Each row has a name. After each piece below comes the name of the row it's from, unless a question asks for something else. Each question is about the rows just above it. Places in a row count from 0.

[117 142 177 164 123 103 139 121] = Gof
[163 148  84 120 179 120 137 160] = Puda
[125 106 149 142 137 107  89 159] = baneg
[119 136 122  86 129 168 162 157] = nebe
[110 181 150 122  87  89 106 145] = Lut
[100 154  79  82 166 118 122 148] = sebo
[131 191 102 120 161 138 106 134] = ziki
[116 117 115 120 134 134 152 137] = zepu
[ 99 139 181 168 218 146 146  71] = rep
[ 91 133  85 205 131 143 111 125] = tabek
How many entries does [125 106 149 142 137 107] have?
6
find: [152 137]
zepu

[ 53 104 124  66 107 137  92  49 178  79 168 101 217 160 121 157  69 113
 111 170 143  92] = genoz
[102 132 108 102 165 156  98  98 136 146 107 145 171 142 188 165  71 102
 157 173 114  68] = Fezaz
[ 79  99 130  78 124 137 104  74 157 111 152 114 208 143 125 160 119 111
 170 143 113  92] = Rasad
find: [168 101 217 160 121]
genoz
Where do [111 170 143 113  92] appear?
Rasad
Number of entries in [ 53 104 124  66 107 137  92  49]:
8
Row and place where [111 152] starts:
Rasad, 9

[142 135 138 140 149 139 105 119 141 121 148] : poto
[134 149 140 127 105 149 141 139 119 107 129] : led
[134  39 126 148 161 118 194  51 126  68 113] : Suvi
[134  39] begins in row and place
Suvi, 0
How many entries does [134 149 140] have?
3
find: [161 118 194  51]
Suvi
Count the entries of [134  39 126 148 161 118 194  51 126  68 113]:
11
Where do [148 161 118 194  51 126  68] appear?
Suvi
The row with [105 149 141 139 119] is
led

[126 194 137  75] = Lup
[106 194 152  90] = porek
[132  42 163 161] = Vef
[138  43 156 135] = zuv
[132 117  84 132] = toz
[124 186 179 163] = kis
[162 217  84 122] = zirer
[113  41 162 168] = Ged
[140  43 162 151] = Luzel
How many entries does [140  43] have?
2
find: [137  75]
Lup
How many entries does [138  43] have?
2
How many entries does [140] have?
1
Number of entries in [106 194 152]:
3

[137 127 138 114 120 128] -> moru
[189 127 152  89 108 125] -> vokim
[148 129 137 106 116 126] -> dizib
[137 127 138 114 120 127] -> Fanor
[189 127 152  69 108 127] -> vis
[166 130 145  55 108 125] -> Saz
The row with [137 106] is
dizib
Which row holds [127 152  69 108 127]?
vis

[ 86 146 100  86 160] -> fet
[ 92 130 134 107 169] -> ritu
[131  94 136 143 167] -> Rez
[136 212 166 101 115] -> fum
find: [ 94 136 143]
Rez
find: [136 212 166 101]
fum
find: [146 100  86]
fet

[145 189 198  34 117]  mevi
[116 141 137 116 137]  sira
[143 156 163  85 121]  Metid
[128 137 141 116 128]  liv
[125 130 125 153 132]  sepo
[133 139 142 108 126]  teke
[120  97  98 169 132]  Lelom
[120  93  89 172 135]  dabov
[125 130 125 125 127]  Vubes
find: [125 130 125 125 127]
Vubes
find: [137 141 116]
liv
[ 97  98 169 132] is in which row?
Lelom
How many entries does [133 139 142 108] have?
4
How many entries does [128 137 141 116] have?
4
Where do [141 116 128] appear?
liv

[210 154 144 118] = pom
[196 152 147 118] = pokuz
[ 64 148 102 116] = fila
[199 147 146 117] = Gafat
[169 137  58 117] = nez
[137 169  58 118] = laba
find: [169 137  58]
nez
Row and place where [154 144 118] starts:
pom, 1
find: [154 144]
pom
Where does [196 152] start? Give its row and place.
pokuz, 0

[111  88 142 127] -> Fav
[203 156 122 119] -> lupu
[ 59 155 100 146] -> Fug
[203 156 122  89] -> gebe
[194 195 122 119] -> vil
[141 150 117 105] -> puzi
[175  72  99  55] -> sosir
[180  92 108  83] -> Lomis
[187  85  96  61] -> tatiz
[ 58  34 102 112] -> mogok
How many entries does [180] have?
1
Where do [203 156 122 119] appear?
lupu
[96 61] begins in row and place
tatiz, 2
Row and place where [180  92] starts:
Lomis, 0
Count the entries of [141 150]:
2
How many entries does [ 59 155] have?
2
Number of entries in [111  88 142]:
3

[152 123 131 133 145 167 122 119 108  33 107 125 126 166  99 176 172 116
 107 122 118  62 153 104 109 115 181  44 177 129 148 106 111 147 200] = tun
[ 35 170 118 123 131 150 192 102 179 106  90 138 194 123 120 102 110 105
 121 107  70 183 125 192 141 150  81 155 145 151  91  91 150 136 119] = ton
[118  61 129 163 118 147  92 172 195 143 144 138 129 138 175 106  75  63
 160 109 209 100 130 162  86 136 135 158  70 137  77 108 170 117 131] = sisas
[119 123 154 170 156 131 125 151  71 123 210 116  98 140 189 132 144 161
 100 186 114 193 142  59 159 125 159 106  95 169 192 153 102 132  89] = Tafik
[ 83 133 147 164 129 152 173 167 188 101 112 119 155 139 164 102  58  69
 150  85 168 142 193  59  96 160 102 155 118 162  85 103 163 147 125] = zuf
[159 137 131 140 143 200 142 133 105  39 145 110  96 164 126 166 173 140
  97 134 146 113 154  95 116 112 188  34 176 163 152 117  99 161 169] = sug
[107 101 142 171 121 153 137 175 194 121 133 125 136 137 176 102  58  60
 160  91 202 126 128 197  85 153 118 157  93 155  80 109 169 136 126] = Defir
[153 132 135 145 144 202 141 145 101  63 180 104  82 161 155 156 168 158
  91 156 154 154 156  83 128 114 183  49 155 182 156 124  94 161 137] = mobuz
[211 169 116  80  98  68 142 135  93 189  86  93  81 103  84 122 108 180
 151  99 171 130 101 147 121 122 100 155 173  86 137 174  92 140 113] = pup
[193 142  59] begins in row and place
Tafik, 21
How many entries does [ 83 133 147 164 129 152 173 167 188 101] have?
10

[163 195 125 186 113 111 120] : zufam
[109 135 107 114 120 154 143] : vob
[195 125 163 113 186 111 120] : num
[195 125 163 113 186] begins in row and place
num, 0
Count the entries of [195 125 163 113 186 111 120]:
7
[109 135 107 114 120] begins in row and place
vob, 0
Row and place where [186 113 111 120] starts:
zufam, 3
Number of entries in [163 195 125 186]:
4

[124 156  58  39 138  65 191 135 115 181 153 167] -> lapa
[127 125 140 126 138 140 171 110 139 120 157  57] -> Netol
[123 147 174 109 138 123 156  62  33  44  64 194] -> bobe
[141 140 126 123 138 136 125 139 132 171 110 119] -> zuz
[158  62  41  64 138 194 139 183 136 146 171 215] -> kigon
[120 134 123 142 138 169 107 119 122 155  62  43] -> baze
[ 61  42  65 186 138 139 187 152 156 167 218 169] -> Setu
[131 127 146 175 138 106 118 155  84  63  42  66] -> ruki
[140 133 127 135 138 126 142 172  85 110 121 156] -> tib
[173 108 119 148 138  60  48  65 166 186 137 185] -> Las
[109 122 153  54 138  40  66 190 123 133 182 150] -> rasi
[139 171 112 122 138 153  59  45 127  65 193 136] -> Vep
Which row holds [173 108 119 148 138]?
Las
Count the entries of [139 171 112 122 138]:
5
Count the entries of [109 122 153]:
3
Count the entries of [173 108 119 148 138  60]:
6

[186 113  99 108 137  63  94] -> nuli
[144 183 159 143 108 121 161] -> dutip
[186 113  99 108 162  80 152] -> sor
[186 113  99 108 162 121 152] -> Dusid
[178 131  98 115 153  96 146] -> Godu
[133 220 104 147 141  45  81] -> Bori
[102  70 125 149  98 124 162] -> fepo
find: [131  98 115 153  96 146]
Godu
[ 70 125 149  98] begins in row and place
fepo, 1

[115 182 142 149 177  84 131 138 196 166 166 168 140  55 160  70 103 141] -> ter
[166 199 142 214 206 142 209  56  44 138 150 175 192  82  84 137  88 163] -> nadig
[106 127  91  58 151 128  86 194 140  61  66 188  99 185  69 102 180  67] -> tigi
[ 66  94 189  70 149  51 182 162 220 123 123  40 193 160 137  99 125 195] -> veno
[206 167 184  40  45  73 127 146 109  92 133  73 181  50 198 119 200 132] -> Gisi
[ 88 105 161 104 139  86 180 206 125 114  51 166 126 109 207 190 119  80] -> bita
How many entries does [166 199 142 214 206 142 209  56  44 138 150 175 192  82  84 137  88 163] have?
18
Number of entries in [106 127  91  58 151 128  86 194 140  61  66 188  99 185  69 102 180  67]:
18
How many entries does [206 167] have?
2

[115 105 126 123 132 129 145 117 134 113  96 133 149 119 102 133 121 134
 127  89 108 147 134  95 118 118 111  95 135 131 107 115  80 109  96 128
 101 132 130 103 128  97 134 144 141 133 114  89] = Sut
[109 160 116 115 134 132 130 138 133  91  90 159 143 150 128 146 169 123
 123 104 147 145  95  55 120 143 141 104 150 140 137 170 105 112 145 133
  84 128 137 134 171 149 152 122 116 140 130 128] = legi
[ 96 161 139 126 133  96 101 151 121 138 104 160 133 159 136 149 150 112
  91 145 140 144 121 103 139 125 171 119 141 139 175 156 118 143 105 189
 159 193 136  79 144  93 177  88 123 122  96 138] = pof
[ 96 161 139 126 133  96 101 151 121 138 104 160 133 159 136 149 150 112
  91 145 140 144 121 103 139 125 124 119 141 139 175 156 100 129 158 128
 114 108 125 146 167 157 136 153 140 119 111  80] = Kepu
[137 150 104 150 103 153 114 131 115 114 175 112 107 156 137  94 104 121
 157 112  94 115 105 126 124 166 170 147  99 109 133 115 136 159 193  93
  79 144 118 177 143 189 105 113 103 144 161 183] = Mamu
[ 96 161 139 126 133  96 101 151 121 138 104 160 133 159 136 149 150 112
  91 145 140 144 121 103 139 125 171 119 141 139 175 156 100 129 158 128
 114 108 125 146 167 157 136  88 123 122  96 138] = zume
Where do [136 159 193  93  79 144 118 177 143 189 105] appear?
Mamu
Number of entries in [ 96 161 139 126 133  96 101 151 121 138 104 160 133 159 136 149 150 112
  91 145 140 144 121 103 139 125 171 119 141 139 175 156 118]:
33
[115 105 126 124] begins in row and place
Mamu, 21
[124 119] begins in row and place
Kepu, 26
How many entries does [ 96 161 139 126 133  96] have?
6
How many entries does [ 96 161 139 126 133  96 101 151 121 138 104 160 133 159 136 149 150 112
  91 145 140 144 121 103 139 125 171 119 141 139 175 156 118 143 105 189] have?
36

[113 131 104 110 123 133 122 134] -> Mik
[109 140  99 110 120 130 113 152] -> fodi
[108 149 109 105 125 123  93 162] -> diz
[176  71 101 157 178 191 173 102] -> Zapem
[108 149 125 135 197 177  77  36] -> nuvap
[189  80 108 158 193 204 139  95] -> para
[172  84 114 161 146 164 171 127] -> dirub
[ 99 152 101  97 124 127  88 168] -> Fub
[145  73 163 151  99  89 144 128] -> befip
[114 117 110 118 118 128 125 142] -> vuzo
[100 152  96 102 110 128 105 157] -> vop
Which row holds [108 149 109 105 125 123  93 162]?
diz
find: [ 84 114]
dirub

[111 129  64  32 132  72 147]  tura
[ 74  48 112 176  73 132  61]  rokad
[111 129  64  32 132 117 127]  rodi
How many entries does [111 129  64  32 132 117] have?
6
Row and place where [ 32 132 117] starts:
rodi, 3
Number of entries in [ 74  48 112 176  73 132]:
6
find: [111 129  64  32 132  72 147]
tura

